(in the rows, 128 means zero)
Each path is a new rotation, seen through one point. The rows after it are directions, each followed by how far the rotation turns it, in degrees each step (0 if it stays put).
Each turn is a multiple of 5 degrees from 10 to 175, or 0.
Each row of a path follows its step; steps can be skipped.
Path 1:
step 0: [130 121 132 146 122 117 154 121 113 127 122 119 116 128 116 128 143 128
 132 128 129 116 124 142 126 129 127 118 124 128 123 124 130 126 130 115
 120 131 127 133 111]
step 1: [139 132 123 145 126 119 143 120 130 136 130 138 128 131 130 135 140 120
 128 128 134 121 132 137 126 131 136 118 129 134 140 134 118 142 121 148
 127 132 124 149 116]
step 2: [135 139 134 140 135 135 134 127 116 130 115 128 112 136 123 124 132 122
 123 125 135 128 131 128 119 106 132 125 124 139 131 117 106 138 111 133
 125 134 128 135 134]
step 3: [122 122 129 131 121 134 133 136 137 142 126 133 120 118 124 121 132 137
 140 118 127 123 122 126 122 121 138 138 112 146 128 116 115 122 114 137
 140 125 118 143 124]
step 4: [118 124 126 132 133 123 133 123 133 141 122 138 115 132 123 130 149 140
 130 140 109 131 134 120 125 119 140 139 121 130 109 129 113 125 130 122
 121 131 117 131 126]
step 5: [112 126 124 137 135 122 144 129 115 128 118 130 129 123 131 132 137 130
 129 122 131 131 139 113 142 133 144 129 115 126 126 136 120 122 123 125
 127 115 125 132 103]
step 6: [122 129 131 139 117 107 147 129 118 141 128 112 122 128 128 121 140 123
 117 129 120 134 132 141 130 134 135 117 126 136 124 140 115 129 113 125
 125 128 133 120 121]
step 7: [136 125 152 131 139 120 152 122 127 135 131 117 124 124 120 131 140 122
 137 124 135 121 141 132 122 131 134 130 128 143 140 131 119 134 131 137
 124 127 134 137 121]
step 8: [132 133 129 128 132 125 134 125 134 143 114 124 127 135 117 126 143 120
 117 118 130 103 121 139 122 115 135 129 126 125 134 117 109 142 122 128
 127 126 120 134 121]
Directions:
[126 127 125 127 127 129 130 131 128 127 126 128 130 124 124 129 123 128
 129 126 128 124 125 133 130 128 129 127 121 124 131 125 128 128 127 126
 130 124 130 130 124] => 145
[127 129 129 125 133 128 130 124 129 127 131 132 128 127 127 132 126 129
 126 134 128 131 133 128 127 127 129 129 122 124 132 127 125 133 131 131
 126 130 129 127 130] => 125
[125 128 131 134 126 120 128 132 126 126 128 131 129 125 125 126 129 128
 127 130 130 132 130 126 128 131 127 125 129 125 125 128 130 129 132 126
 130 126 127 126 125] => 60
Path 2:
step 0: [126 135 132 123 122 118 141 128 122 141 135 119 126 137 123 114 113 129
 136 142 128 131 124 126 120 134 131 139 129 122 132 138 126 139 129 126
 135 121 146 129 123]
step 1: [115 125 131 129 126 126 128 124 128 131 128 123 111 124 121 141 126 135
 128 129 107 124 123 123 121 125 130 126 125 138 118 119 142 135 131 132
 128 140 116 139 116]
step 2: [126 129 118 123 132 134 130 136 119 120 141 142 127 127 131 132 123 119
 104 117 138 123 123 121 142 124 125 121 126 135 127 131 125 124 128 128
 124 129 121 116 117]
step 3: [144 127 135 143 118 137 133 119 135 138 140 132 126 135 123 126 131 112
 131 129 145 122 126 134 121 138 124 125 138 126 124 130 127 134 128 121
 127 126 140 128 141]
step 4: [117 135 126 135 139 125 123 120 123 131 112 121 126 134 126 129 125 137
 133 130 120 122 129 123 113 119 127 126 146 111 122 135 124 132 144 123
 123 127 131 135 124]
step 6: [124 133 137 134 125 132 126 122 129 125 151 140 125 123 139 124 130 117
 132 133 134 122 137 140 135 115 136 135 129 140 124 115 137 127 132 141
 126 126 128 122 131]
step 7: [138 124 129 119 139 135 128 123 110 127 121 132 132 131 127 122 117 114
 126 136 126 121 120 131 122 145 127 125 142 121 139 124 131 122 142 129
 127 124 124 137 135]
step 8: [119 132 125 137 120 123 123 119 129 119 111 132 126 139 115 127 133 126
 141 113 124 129 119 119 128 141 133 131 114 134 132 137 126 134 134 117
 122 130 135 126 121]
step 9: [121 134 122 125 127 120 132 130 124 130 145 116 127 120 140 130 136 136
 119 140 134 123 129 121 122 118 139 144 123 135 132 137 126 144 129 126
 121 134 133 120 124]
Directions:
[129 129 131 125 131 127 131 124 130 129 132 127 127 132 132 127 128 127
 126 129 132 129 132 130 126 128 131 128 127 132 126 129 127 131 123 131
 125 128 135 128 132] => 115
[123 124 129 127 131 126 127 131 131 126 131 128 125 130 130 129 129 131
 128 130 129 130 128 124 127 125 125 130 125 127 131 127 132 132 129 132
 134 131 129 129 127] => 85
Path 3:
step 0: [124 128 121 125 132 131 118 137 131 130 123 121 130 140 125 109 123 136
 134 147 118 130 135 123 130 132 136 114 126 137 130 131 122 131 123 129
 110 131 120 121 137]
step 2: [125 136 124 130 123 126 138 127 135 120 115 127 141 123 129 123 121 130
 134 128 111 126 120 129 137 124 127 121 136 136 124 118 129 138 129 130
 111 140 124 108 133]
step 3: [123 127 127 135 142 125 130 134 135 130 119 110 138 130 119 108 125 130
 134 127 112 133 122 121 140 129 118 121 124 129 117 125 123 136 131 122
 119 121 121 129 136]
step 4: [129 130 126 130 140 109 144 119 122 121 118 112 130 128 125 123 141 125
 131 134 116 118 123 134 132 123 132 126 129 136 113 117 137 126 136 130
 124 127 121 132 132]
step 5: [122 132 125 126 146 117 142 130 138 130 105 131 127 137 135 126 126 132
 127 126 120 121 125 125 136 122 116 123 123 144 129 123 138 129 135 132
 125 130 131 116 132]
step 6: [115 132 125 135 143 130 143 123 139 135 117 125 132 137 135 111 129 119
 121 130 123 130 125 122 124 125 127 131 117 138 123 128 135 135 135 119
 121 120 124 145 126]
step 7: [121 141 118 123 136 121 130 118 133 133 109 128 135 137 135 122 132 126
 132 138 125 115 135 133 118 128 140 133 128 126 122 121 146 122 129 131
 121 119 119 130 130]
step 8: [119 132 121 128 136 132 140 122 144 130 120 127 119 137 132 124 121 135
 125 131 122 133 141 128 124 133 118 129 112 127 135 121 143 120 125 134
 123 120 114 114 130]
step 9: [118 133 123 139 126 127 134 114 133 129 128 123 131 134 138 127 122 118
 126 135 117 145 125 129 116 130 138 123 119 138 128 137 141 126 122 125
 112 124 113 127 126]
Directions:
[124 127 123 132 125 127 128 129 129 127 129 129 128 128 129 124 122 126
 126 124 129 129 123 125 127 132 125 126 129 131 132 133 129 132 128 127
 127 129 130 127 127] => 115
Path 4:
step 0: [118 128 128 136 138 134 137 138 125 135 134 137 127 129 128 124 144 121
 113 132 133 117 129 121 115 119 117 115 131 134 130 124 129 128 121 129
 139 132 136 129 113]
step 1: [127 139 123 136 128 138 127 137 129 127 129 144 118 132 133 133 136 130
 134 132 130 127 142 128 124 124 125 129 118 132 126 126 137 117 117 135
 146 118 122 133 108]
step 2: [122 129 128 134 127 128 130 119 138 131 134 139 127 136 125 126 136 137
 116 128 137 128 124 119 129 119 123 120 113 136 138 116 140 138 124 127
 137 123 128 136 108]
step 4: [135 134 139 124 129 127 133 124 142 135 136 133 130 125 134 128 143 137
 112 135 125 139 137 134 127 136 117 119 112 134 136 129 126 128 122 124
 142 118 126 128 118]
step 5: [123 127 139 130 128 132 125 142 128 140 130 135 122 127 128 132 124 132
 118 119 148 136 136 138 119 135 124 116 125 128 138 116 121 133 127 122
 142 131 121 132 115]
step 6: [131 133 144 124 141 134 134 134 125 132 132 137 132 130 122 122 142 130
 126 138 138 125 138 132 117 133 110 120 125 136 118 128 133 129 122 116
 132 128 117 134 119]
step 7: [135 135 127 140 134 124 130 137 134 132 133 140 127 130 142 136 126 138
 127 127 133 130 139 139 114 122 121 117 131 133 130 120 135 131 129 126
 125 117 117 134 108]
step 8: [119 136 132 131 133 140 133 119 132 134 132 129 125 130 124 124 140 136
 130 131 137 125 122 130 105 121 131 118 120 128 127 125 131 139 131 124
 134 126 107 132 113]
step 9: [133 131 125 138 138 140 133 139 141 124 134 131 131 118 134 132 142 134
 120 134 139 134 119 128 118 132 129 111 134 136 130 132 135 121 125 138
 130 127 123 135 113]
Directions:
[125 131 128 126 133 129 126 130 124 129 126 128 132 127 127 127 121 127
 130 125 125 127 130 127 123 129 121 129 128 130 130 129 130 129 126 129
 130 126 131 130 128] => 60
[133 127 134 126 129 127 131 129 124 131 126 124 129 128 129 129 128 130
 126 127 131 124 134 133 126 129 129 132 131 129 127 126 125 130 129 124
 126 128 129 128 128] => 45
[127 130 130 133 132 125 130 124 126 127 125 134 124 130 126 126 127 127
 131 128 131 127 132 129 132 126 126 129 129 129 127 122 133 127 129 129
 125 128 127 130 131] => 70
[125 131 124 125 129 131 127 126 132 130 127 125 125 124 129 123 129 126
 128 129 127 125 133 131 130 130 131 130 130 125 133 126 128 127 129 130
 132 129 125 131 127] => 100
Path 5:
step 0: [143 130 130 121 127 125 119 127 119 129 125 141 135 133 130 130 139 121
 123 135 143 116 136 133 127 132 117 117 116 140 131 112 115 122 127 131
 139 126 133 127 128]
step 1: [148 133 122 123 145 117 118 138 137 120 122 129 129 123 136 126 138 114
 121 139 127 128 137 127 123 130 126 127 123 138 125 127 135 114 135 123
 123 135 137 128 121]
step 2: [132 132 132 132 123 127 116 137 129 140 112 136 132 138 139 130 122 122
 131 141 118 125 141 130 119 142 138 129 126 119 131 127 140 119 136 119
 123 134 133 122 128]
step 3: [127 128 128 130 121 123 127 139 127 138 130 136 154 134 134 137 129 123
 124 123 125 116 138 138 125 126 136 128 122 128 128 119 133 119 138 138
 130 117 136 129 142]
step 4: [132 139 129 123 121 123 127 139 135 123 127 137 134 116 126 134 131 122
 122 123 122 117 125 142 126 120 134 137 122 140 129 124 134 131 151 132
 124 123 128 132 110]
step 5: [145 128 132 133 125 118 122 127 136 127 126 134 122 128 135 136 123 128
 140 127 133 123 131 135 128 137 137 142 112 122 138 119 138 138 138 120
 134 121 117 130 118]
step 7: [131 119 127 133 113 129 125 126 130 127 124 134 135 132 120 117 135 118
 115 120 117 123 123 127 122 137 121 123 111 129 133 122 122 138 138 128
 114 126 135 117 114]
step 8: [152 118 135 119 132 124 125 125 119 137 127 128 124 128 131 125 137 127
 123 131 131 128 137 126 127 129 128 123 114 124 131 112 123 144 144 132
 114 121 127 131 131]
step 9: [147 144 132 120 127 126 124 144 134 130 119 126 133 127 121 127 138 134
 130 131 135 139 146 120 137 123 128 129 119 128 135 119 128 123 125 128
 113 127 132 119 127]
Directions:
[128 130 126 125 131 136 126 127 127 127 124 126 124 129 128 128 133 123
 126 130 130 129 129 127 130 127 130 126 126 127 128 124 127 129 127 127
 128 130 133 124 133] => 40
[127 125 125 125 126 126 129 125 130 130 129 130 126 128 124 130 129 122
 121 129 130 121 128 129 130 128 126 128 131 132 126 128 125 131 129 130
 127 127 127 132 127] => 100
[132 128 132 126 133 128 127 128 128 125 121 131 129 122 124 128 130 129
 131 128 133 129 127 128 127 126 128 129 127 131 129 130 125 129 130 127
 130 126 126 133 128] => 90
[127 127 126 128 127 131 130 124 129 125 124 126 131 127 131 130 124 129
 130 128 126 126 123 129 134 128 127 130 123 129 127 126 132 133 126 130
 127 126 128 130 126] => 40
[128 123 129 128 133 127 131 128 132 128 132 124 127 129 128 127 131 133
 126 129 126 128 128 128 131 128 133 128 125 132 127 126 129 124 131 129
 128 128 131 134 131] => 145
Path 6:
step 1: [125 125 129 137 122 118 126 125 106 126 131 136 128 122 115 127 131 134
 124 127 137 116 139 117 126 134 133 123 133 140 124 129 134 133 123 135
 112 146 118 127 130]
step 2: [117 130 136 124 139 113 146 136 128 123 125 136 127 131 121 118 140 139
 125 124 127 125 132 134 120 126 129 121 124 133 127 119 126 127 120 141
 116 126 125 116 143]
step 3: [131 135 136 128 107 127 141 135 123 125 134 130 120 145 120 139 125 138
 132 125 124 132 134 129 109 118 128 128 136 134 121 127 115 133 127 135
 121 127 128 130 137]
step 4: [127 125 107 139 117 128 132 142 121 133 120 132 135 144 122 120 126 134
 141 120 140 127 137 119 122 125 130 131 118 133 132 121 130 132 125 137
 123 137 136 130 134]
step 5: [130 131 118 109 118 118 133 135 121 125 122 137 130 122 124 126 132 124
 138 117 143 123 130 139 134 114 121 121 126 140 123 119 124 138 129 126
 128 123 132 115 137]
step 6: [136 144 128 129 119 119 138 128 110 126 120 132 122 126 124 138 127 134
 125 118 140 125 149 118 134 133 131 125 144 134 132 129 126 123 135 126
 120 128 130 120 127]
step 7: [114 119 129 132 120 124 132 131 124 128 117 137 127 121 118 128 134 142
 130 124 135 134 145 128 124 132 131 123 125 122 124 129 143 119 119 129
 123 137 121 109 142]
step 8: [129 128 147 110 124 135 129 135 130 120 130 133 130 134 125 128 130 138
 127 113 140 137 133 130 108 128 124 126 129 138 123 125 131 133 129 138
 113 124 129 118 132]
step 9: [136 128 128 133 116 130 141 140 124 129 133 118 130 135 122 135 126 135
 132 118 132 119 135 115 120 130 138 122 125 142 128 136 126 138 109 138
 125 137 137 120 123]
Directions:
[126 127 131 124 129 127 132 127 130 129 128 127 130 128 127 128 129 133
 125 130 123 128 132 130 125 131 127 135 128 129 126 132 131 124 129 128
 125 127 127 131 133] => 70
[132 123 129 129 131 132 131 127 125 124 128 132 128 129 122 128 129 126
 126 128 124 130 131 129 131 126 127 124 128 130 129 125 128 122 127 125
 126 127 125 128 125] => 70
Path 7:
step 0: [136 134 118 125 111 128 121 129 133 128 122 129 122 140 130 121 130 125
 129 140 118 122 134 126 114 112 125 121 122 123 127 129 120 135 120 137
 120 137 129 124 126]
step 1: [128 114 114 131 122 128 139 135 139 147 122 121 131 123 125 136 132 129
 129 132 126 141 130 125 125 120 134 127 128 141 132 110 126 128 127 127
 127 133 131 128 133]
step 2: [112 124 121 134 125 118 132 146 129 125 129 132 122 129 127 122 121 129
 124 127 136 132 122 134 126 121 131 138 130 131 122 132 127 137 117 113
 125 114 129 116 130]
step 3: [132 125 123 120 138 135 124 133 130 139 125 137 119 131 121 125 121 127
 128 128 138 127 126 116 139 140 129 136 134 119 121 122 116 138 125 141
 124 115 126 124 117]
step 4: [132 117 130 124 124 128 126 123 123 123 121 133 119 124 134 137 143 138
 134 133 128 122 121 112 122 130 128 121 144 139 127 142 124 133 128 129
 137 120 135 127 123]
step 6: [126 119 131 145 126 121 134 117 137 137 129 134 116 122 142 135 127 108
 127 126 134 136 124 128 130 124 127 121 130 121 131 125 132 128 124 127
 132 134 113 131 125]
step 7: [129 134 126 140 135 121 140 125 128 127 122 130 123 119 117 131 114 132
 111 130 140 129 139 132 117 127 132 126 133 119 125 137 126 123 129 131
 139 128 134 118 128]
step 8: [138 126 131 137 131 149 120 133 127 124 122 128 128 123 131 127 136 121
 119 118 131 121 135 131 133 129 131 133 130 129 104 127 123 132 123 136
 131 132 131 121 136]
step 9: [127 120 125 109 117 129 141 128 125 127 126 115 130 127 144 124 135 130
 122 133 125 118 137 122 122 125 125 128 135 121 122 135 127 125 113 139
 125 132 123 131 132]
Directions:
[127 132 123 130 125 130 130 128 125 127 125 128 131 126 131 130 126 130
 131 131 130 126 130 125 129 129 130 129 134 128 133 124 131 126 128 126
 134 130 130 127 124] => 125
[127 128 128 126 132 124 128 127 132 130 127 130 128 131 129 126 129 132
 133 128 131 126 125 125 128 129 131 128 129 131 128 127 130 136 133 126
 128 126 125 124 128] => 35
Path 8:
step 0: [117 126 149 135 120 129 126 121 123 131 145 112 123 131 134 119 131 114
 140 132 115 128 135 119 128 123 119 141 130 120 136 113 124 126 126 116
 136 137 125 129 129]
step 1: [140 134 129 130 127 132 139 143 131 134 137 128 128 119 140 118 123 106
 133 122 127 135 116 124 129 132 133 134 140 118 134 119 124 117 128 119
 135 130 122 108 114]
step 2: [127 134 143 129 136 131 135 126 102 133 129 133 138 121 132 123 118 117
 125 121 122 131 126 112 129 121 133 131 127 124 115 125 115 124 114 130
 110 124 121 123 119]
step 3: [124 135 160 143 135 129 129 115 138 115 133 119 118 131 137 126 133 122
 134 127 117 133 128 122 128 125 133 138 132 130 131 137 116 127 114 129
 127 124 127 121 123]
step 5: [134 138 138 135 134 135 135 144 116 129 135 130 139 115 144 117 134 121
 124 131 141 116 123 121 120 120 126 131 138 128 126 121 126 111 113 138
 129 126 131 124 115]
step 6: [135 123 151 141 143 127 117 119 114 129 145 127 128 126 132 122 125 129
 128 133 126 129 116 115 123 126 125 116 128 128 139 135 119 127 115 121
 112 129 124 125 125]
step 7: [138 130 149 133 128 134 128 123 131 122 129 122 127 129 133 113 116 130
 144 127 123 133 131 124 129 115 127 133 151 125 139 128 125 131 113 118
 145 131 117 132 132]
step 8: [136 133 133 130 135 138 144 138 127 134 133 122 123 126 135 123 124 103
 132 138 126 119 117 115 115 117 119 128 138 129 124 117 120 120 133 128
 132 128 112 137 130]
step 9: [128 132 156 129 137 137 124 135 123 129 143 123 150 108 129 120 125 119
 124 135 123 122 121 123 128 127 125 131 123 119 123 126 126 120 126 117
 123 115 128 118 130]
Directions:
[129 132 126 126 129 128 125 126 130 130 128 124 128 130 125 125 124 124
 129 127 130 134 129 129 133 130 124 128 130 131 131 131 134 125 126 128
 129 128 129 128 127] => 115
[128 127 129 127 134 131 131 130 126 131 128 128 129 128 129 128 124 127
 123 131 128 129 127 132 128 127 128 130 121 131 124 128 128 122 125 131
 125 129 130 131 129] => 110
[127 126 130 128 126 130 128 128 126 131 133 130 130 130 126 128 128 124
 125 127 133 124 130 130 125 130 127 128 128 130 127 127 132 124 132 127
 132 129 128 121 128] => 90
[129 130 129 128 126 130 123 128 125 130 127 134 128 129 127 129 126 132
 123 132 125 129 125 126 127 133 129 131 131 127 129 128 130 129 126 130
 125 123 126 127 125] => 95
Path 9:
step 0: [141 137 130 141 131 138 121 129 123 121 125 125 132 132 135 140 132 139
 117 140 133 131 130 131 131 135 123 133 123 128 122 120 129 127 136 118
 130 140 127 124 111]
step 2: [115 126 131 134 131 123 130 122 132 112 118 123 139 134 125 133 128 128
 132 140 131 126 123 123 125 120 118 131 129 135 122 151 120 118 132 125
 129 125 137 129 124]
step 3: [127 118 135 129 128 127 124 123 127 124 130 124 130 123 133 131 132 135
 124 124 119 123 127 116 122 127 113 127 116 139 144 134 118 125 126 123
 139 139 145 126 122]
step 4: [115 110 117 128 130 123 123 126 131 125 124 122 109 124 133 130 128 130
 126 126 124 134 134 125 121 118 128 122 124 131 130 131 120 134 127 117
 138 144 121 129 138]
step 5: [135 119 120 129 146 134 122 128 134 129 111 119 123 122 131 143 122 129
 132 133 128 132 127 128 131 118 116 125 131 123 124 121 134 128 144 127
 135 136 128 132 126]
step 6: [124 117 128 141 130 150 134 136 134 135 136 121 123 116 130 130 135 130
 128 129 120 126 126 123 139 123 127 120 128 127 126 116 129 123 140 128
 120 134 134 123 122]
step 7: [114 130 125 133 113 138 125 128 139 121 130 134 122 117 127 128 126 131
 139 139 132 129 133 127 134 114 129 123 133 122 122 137 122 126 135 124
 114 127 130 141 122]
step 8: [139 137 132 129 119 126 127 115 136 128 132 125 139 126 142 131 134 135
 144 133 125 132 134 121 128 120 115 135 128 130 134 127 125 129 132 119
 119 134 136 136 117]
step 9: [126 130 123 141 118 122 126 127 123 126 135 126 124 137 142 132 137 141
 123 126 129 130 134 128 127 127 126 128 122 134 131 121 119 121 126 112
 117 146 117 124 127]
Directions:
[126 127 130 124 130 129 127 130 128 133 127 126 125 131 131 129 122 129
 124 127 130 132 135 128 127 128 125 131 129 129 130 124 129 125 128 127
 131 129 125 127 130] => 65
[124 124 127 127 131 129 126 128 130 129 127 132 130 128 128 131 128 130
 131 123 126 130 129 124 132 130 133 125 131 128 128 125 131 131 127 126
 130 125 127 130 122] => 45
[129 126 127 129 124 128 126 128 131 129 132 130 125 128 124 133 130 127
 126 124 127 126 132 130 129 131 134 128 125 131 132 127 126 125 131 128
 126 130 130 122 130] => 130
[128 129 131 127 124 124 128 128 126 130 129 129 128 130 130 127 130 125
 128 126 130 132 130 125 126 122 128 123 132 129 132 131 125 127 129 127
 128 124 134 128 125] => 70
